The same turns and mirrors carry the whole set onto itself and the rows of a family onto each other. Which other rows belong to the same family as each row named below? List them in the order they appear above.
These 32 rows form 4 families of 8 rows each.
K780: [ 0.07  0.33  0.36  1.79  0.54 -0.71 -1.65 -1.08  0.47 -1.45  2.00 -2.23
  1.83 -0.35  0.43  1.04  0.60  1.61  0.63  0.78  0.72  0.29]
K459: [-0.10 -0.07  0.83 -0.06 -0.93 -0.56 -0.43  0.65  1.64 -0.92  0.92 -0.17
  2.73 -0.36 -1.03 -1.55  1.40  0.58 -1.87 -0.96  0.70 -0.27]
K872: [ 0.09  0.46  0.83  1.48 -1.19 -0.37 -1.23 -0.41  0.73 -0.62  2.49 -1.13
  2.43 -1.76  1.00  1.09  0.66  0.69 -0.82  1.78  0.55  0.94]
K113: [-0.18 -0.68  1.10  0.77 -0.22  0.89 -0.22  0.19 -1.41  0.86  1.38 -0.77
  2.39 -0.02  0.13  1.33  2.66  2.23 -0.63  1.56  1.65  0.66]
K63: [-0.18 -0.01  0.99 -0.13 -1.01 -0.54 -0.23  0.81  1.67 -1.15  0.67 -0.19
  2.07 -0.23 -1.09 -1.38  1.25  0.39 -1.89 -1.05  0.88 -0.25]
K711: [-0.28 -0.03  0.80 -0.10 -0.33 -0.57 -0.42  0.54  1.57 -1.49  0.29 -0.65
  1.64  0.28 -1.28 -1.34  1.30  0.72 -1.10 -1.50  1.15 -0.47]
K27: [ 0.26 -0.19  0.86  0.01 -0.51 -0.56 -0.56  0.45  1.66 -0.73  1.14 -0.41
  3.06  0.03 -1.00 -1.81  1.41  0.82 -1.85 -1.06  0.54 -0.22]
K206: [-0.63  0.61  0.94  1.30 -1.09 -0.37 -1.01 -0.34  0.59 -1.50  1.56 -1.35
  0.72 -1.50  0.64  1.62  0.38  0.18 -0.27  1.24  1.47  0.56]
K961: [-1.56 -2.26  0.22  1.58  0.61  0.27  0.99 -0.60  1.39 -1.21  0.46  0.18
  0.91  0.06 -0.44  0.10  0.35  0.30 -0.68 -0.23  2.11 -0.13]
K272: [ 0.20 -0.32  0.61  0.13 -0.08 -0.70 -0.64  0.34  1.72 -1.11  1.09 -0.71
  3.10  0.22 -1.03 -1.70  1.37  1.12 -1.52 -1.26  0.51 -0.27]
K310: [-1.28 -2.47 -0.05  1.80  1.29  0.22  0.71 -0.81  1.58 -1.15  0.75  0.01
  1.38  0.39 -0.57 -0.15  0.35  0.98 -0.37 -0.29  1.90 -0.25]
K969: [-0.40 -0.53  1.13  0.63  0.09  0.87 -0.15 -0.07 -1.51  0.45  1.00 -1.01
  1.53  0.35 -0.17  1.59  2.48  2.24 -0.12  1.30  1.96  0.44]
K695: [-0.54 -0.38  1.27  0.81 -0.67  0.84  0.01  0.20 -1.42  0.82  1.08 -0.53
  1.72 -0.23  0.04  1.58  2.38  1.93 -0.69  1.72  1.90  0.70]
K656: [-0.27 -0.69  0.94  0.85  0.18  0.83 -0.27 -0.10 -1.53  0.61  1.17 -1.07
  1.97  0.28 -0.02  1.52  2.55  2.41 -0.20  1.21  1.75  0.48]
K502: [-0.56  0.63  0.64  1.32 -0.46 -0.31 -1.20 -0.67  0.47 -1.81  1.33 -1.80
  0.45 -0.86  0.36  1.54  0.39  0.65  0.40  0.93  1.36  0.32]
K810: [-1.04 -2.44  0.23  1.60 -0.20  0.13  0.86 -0.37  1.85 -0.19  1.78  0.76
  3.04 -0.72  0.11 -0.46  0.37  0.38 -2.00  0.59  1.49  0.45]
K190: [-0.11 -0.21  0.67 -0.04  0.07 -0.56 -0.53  0.34  1.50 -1.53  0.40 -0.79
  1.97  0.57 -1.37 -1.47  1.27  0.99 -1.05 -1.59  0.89 -0.57]
K270: [-0.38  0.09  0.95 -0.14 -0.74 -0.38 -0.19  0.65  1.65 -1.49  0.49 -0.43
  1.79 -0.07 -1.18 -1.33  1.29  0.44 -1.57 -1.26  1.15 -0.55]
K896: [-0.69 -0.47  1.19  0.66 -0.49  0.95  0.04  0.32 -1.49  0.58  0.90 -0.67
  1.55 -0.05 -0.13  1.65  2.40  1.90 -0.42  1.38  1.98  0.51]
K698: [-0.68 -2.61  0.08  1.87  0.55  0.10  0.49 -0.80  1.81 -0.08  1.91  0.46
  3.43 -0.33  0.00 -0.57  0.47  0.91 -1.71  0.25  1.13  0.41]
K157: [-0.20 -0.69  1.01  0.80  0.04  0.89 -0.24 -0.05 -1.44  0.67  1.46 -0.91
  2.30  0.17 -0.04  1.37  2.64  2.42 -0.52  1.38  1.58  0.43]
K724: [-0.28 -0.54  1.28  0.81 -0.62  0.79 -0.10  0.18 -1.30  0.81  1.34 -0.52
  2.13 -0.19  0.13  1.44  2.44  2.03 -0.77  1.67  1.79  0.63]
K383: [ 0.29  0.21  0.49  1.64 -0.49 -0.65 -1.62 -0.74  0.69 -0.66  2.65 -1.50
  2.90 -1.22  0.88  0.80  0.65  1.29 -0.47  1.51  0.29  0.96]
K501: [-1.52 -2.30  0.50  1.44 -0.10  0.52  1.00 -0.36  1.72 -0.84  0.60  0.64
  1.18 -0.42 -0.32  0.05  0.24 -0.20 -1.24  0.27  2.16  0.01]
K182: [-0.50 -0.56  1.18  0.69 -0.17  0.95 -0.15  0.06 -1.37  0.37  0.84 -0.80
  1.36  0.05 -0.16  1.63  2.42  2.07 -0.25  1.28  2.11  0.45]
K914: [-1.40 -2.23  0.54  1.43 -0.42  0.29  1.11 -0.18  1.67 -0.44  1.14  0.94
  2.06 -0.86 -0.11 -0.22  0.27 -0.04 -1.78  0.48  1.73  0.40]
K55: [ 0.13 -0.32  0.55  0.17  0.22 -0.66 -0.62  0.32  1.50 -1.33  0.84 -0.82
  2.59  0.48 -1.32 -1.58  1.41  1.26 -1.17 -1.63  0.53 -0.59]
K489: [ 0.25  0.08  0.39  1.93  0.28 -0.74 -1.77 -1.08  0.68 -0.97  2.57 -1.98
  2.66 -0.68  0.55  0.94  0.80  1.66 -0.04  1.13  0.36  0.66]
K821: [-0.81 -2.78 -0.13  1.94  1.53  0.25  0.50 -1.18  1.52 -1.08  1.20 -0.32
  2.38  0.45 -0.49 -0.49  0.51  1.29 -0.47 -0.28  1.43  0.00]
K214: [-0.66 -2.75 -0.12  2.01  1.27  0.10  0.43 -0.97  1.64 -0.52  1.60  0.07
  3.14  0.27 -0.31 -0.75  0.52  1.29 -1.17  0.02  1.19  0.23]
K923: [-0.42  0.63  1.01  1.19 -1.55 -0.35 -1.00 -0.16  0.78 -0.97  2.08 -0.97
  1.54 -1.91  0.90  1.37  0.49  0.31 -0.82  1.55  1.12  0.94]
K122: [-0.27  0.24  0.43  1.68  0.36 -0.46 -1.46 -0.86  0.46 -1.87  1.40 -2.29
  0.83 -0.52  0.29  1.37  0.56  1.26  0.71  0.85  1.09  0.20]

The rest of the family of K501: K961, K310, K810, K698, K914, K821, K214
The rest of the family of K206: K780, K872, K502, K383, K489, K923, K122

